One turn or mirror swaps these rows in pairs. Which row does each one swap with?
The rows were stretched afterwards, more along some directions than others.
rap: -271  238  127  125  170  57  -149  -61  -55  9  -140  -27  -131  24  36  -185  237
Fored: -151  -86  60  196  208  -112  -222  -46  24  135  -52  -136  41  159  -9  -141  162
Funat: -102  -104  103  108  111  -100  -156  4  -63  55  -102  -104  -80  53  10  -20  70
peka: -110  89  79  24  51  -23  -138  -78  -63  86  -144  -23  -134  -10  106  -70  143
pezad: -138  168  61  -81  -166  26  -36  111  119  -88  12  -180  -136  19  -44  -183  65
vifiz: -300  24  -75  165  162  -135  -316  -82  31  -51  -36  -273  -46  90  -39  -206  53
Gutuf: -163  359  0  -28  -50  64  -171  -30  88  -131  26  -156  -28  99  -71  -185  150
Fik: -253  112  -72  -126  -3  92  -296  69  95  -68  -35  -50  -34  198  -66  -159  63
tosa: -102  0  23  144  40  -140  -227  -121  134  22  -39  -308  -47  97  -88  -160  42
mot: -186  52  44  165  210  -176  -159  -68  -57  -24  -59  -27  -117  68  -30  -81  67
sanaz: -166  180  -31  37  -49  192  -220  -105  73  -104  -99  -150  -63  90  -49  -213  58
zevus: -271  76  -56  -11  55  118  -311  39  74  -12  -166  -222  -49  69  -33  -158  141
kas: -208  254  -84  -37  -53  41  -291  44  194  -152  89  -208  136  185  -138  -258  -9
vok: -241  115  84  -5  11  -105  -212  42  -55  -8  -83  -146  -77  31  68  -260  127
taf: -161  47  41  132  122  103  -187  1  56  32  -100  -175  -1  87  -42  -140  118
zepu: -170  313  142  185  41  37  -237  -128  13  -153  15  -71  -81  101  -3  -258  142
pedi: -197  119  -87  115  159  -36  -491  -27  48  2  19  -170  96  188  -131  -121  15
vek: -161  349  132  45  -123  -68  -155  -83  152  -117  -84  -118  -190  33  -78  -222  65
Far: -187  315  110  180  87  45  -243  -127  -69  -131  15  -21  31  35  27  -177  143
kasov: -115  71  36  188  64  -133  -264  -110  130  33  -24  -164  46  181  -134  -158  72
bot: -162  -128  -29  171  230  -151  -228  -47  -25  81  -21  -173  114  93  20  -67  144
Kom: -133  28  -9  -87  114  59  -263  36  63  54  -79  52  -95  184  -28  -214  -34
tuzo: -287  285  31  9  -38  33  -197  105  129  -112  85  -105  86  156  -134  -179  31
meb: -141  200  -46  -108  -102  56  -126  -7  19  -134  -87  -34  -78  30  -18  -107  38
runi: -88  255  213  120  102  81  -201  -130  28  22  -138  -22  -156  67  -9  -182  172
furu: -110  197  228  141  -54  88  -136  -52  82  -92  -106  -26  -200  100  -69  -157  112
zotef: -124  299  187  124  14  23  -302  -56  62  -86  -47  -111  -94  113  -29  -247  197
vukiz: -226  281  -33  32  -75  148  -174  -5  87  -203  25  -153  41  61  -60  -230  55
mozaz: -195  244  17  46  41  116  -281  -37  83  -94  2  28  52  92  -61  -245  -14
vid: -174  210  -22  -2  -17  173  -322  31  73  -41  -64  -47  18  114  -113  -65  132
Pil: -138  -40  113  17  -36  -36  -133  13  162  82  -111  -151  -26  197  -42  -276  52
mimel: -192  172  201  77  55  -61  -213  71  45  63  -138  -85  -111  135  -32  -290  130
bine: -56  221  33  25  -59  -87  -155  -100  82  -118  87  -136  -21  78  -95  -115  3
pekud: -156  124  22  59  -86  -91  -205  -73  102  -115  -108  -171  -237  123  -104  -204  49
fas: -149  -50  59  9  75  -183  -252  27  136  146  -175  -184  -117  95  -23  -161  101
roza: -186  -18  35  75  139  41  -101  10  2  9  -82  -46  -64  183  -27  -192  -31
Nikin: -192  57  70  -42  -115  152  -73  58  -29  -47  -138  -130  -177  62  36  -183  102
banir: -184  4  -33  -6  41  -91  -254  126  14  26  -50  -169  92  59  -28  -103  4
biraz: -141  -29  -5  -43  8  38  -116  98  100  4  -61  -157  -42  4  10  -115  171
sis: -201  -20  -66  40  137  132  -288  44  15  50  -110  -68  62  107  -24  -102  111
zula: -123  -33  -4  101  142  -246  -127  -49  43  30  10  -222  -14  61  47  -131  6
nad: -120  138  122  -5  -36  -21  -54  -58  -11  -46  -66  -43  -56  75  24  -200  25
paku: -58  43  105  17  154  -64  -293  14  -15  105  -32  -49  9  110  -4  -97  93
pes: -279  298  -44  76  -16  117  -202  -70  126  -131  -67  -156  10  76  -136  -181  33

Swapped with roza: Nikin
Swapped with Kom: pezad
Swapped with pekud: mimel
Swapped with fas: vek
Swapped with rap: vifiz

